One turn moves every row onto another: examples first, then more rows asked:
j_586: [-22   3  10  20 -11   3 -12 -11  -7  -3  -7  -4   9]
j_540: [-19   3   0  21  -8  -4 -14  -4 -11   1  -9  -4   9]
j_288: [-21   0   8  19 -13  -3 -17  -9 -11  -2  -9  -2   7]
j_399: [  4  -4   2  -7   9   0 -11 -28 -13  -1 -25   6 -13]
j_278: [  1  -1  10  -6   7   8  -5 -34  -7  -4 -23   4 -10]
j_702: [ -3   1   7  24  -3   8   9 -34   4  -4  -5  14   5]
j_615: [ -8  10  -4  22  -3  -6 -30 -32 -11 -23 -12   7  -8]
j_961: [ -4  16 -16  26   7  -6 -25 -24 -12 -20 -11   3  -4]
j_828: [ -2  10  -2   1  13 -12 -22 -27   0  11   7  12  -7]
j_935: [ -5   9   6  -2   8 -11 -24 -32   1   8   7  13 -10]
j_121: [-11  16   2  23  -1   4 -21 -36  -3 -27  -8   4  -4]
j_853: [ -3  15   0   2  16  -7 -16 -29   4  10   9   9  -4]
j_15: [-20   6   4  22  -6   2  -9  -7  -7  -1  -7  -5  11]
j_915: [ -3 -10  11  19 -15  -3  -7 -35  -5  -5 -11  21  -4]
j_780: [  6   1  -5  -3  17   3  -4 -23 -11   1 -23   2  -8]
j_805: [  5 -10  -9  21  -6 -13 -10 -21 -14   2 -13  20  -3]
j_960: [  5   1 -14  27   5  -2   7 -20  -4   3  -8  13   6]
j_473: [  2   4   3  -4  16  11   2 -29  -5  -2 -21   1  -6]
j_351: [ -7  22  -9  27   9   4 -16 -29  -3 -23  -7   0   1]
j_797: [ -6  13   8   0  11  -5 -17 -35   6   7   9  11  -6]

j_961 goes to j_351
j_805 goes to j_960
j_853 goes to j_797
Now find these:
j_15 goes to j_586
j_278 goes to j_399

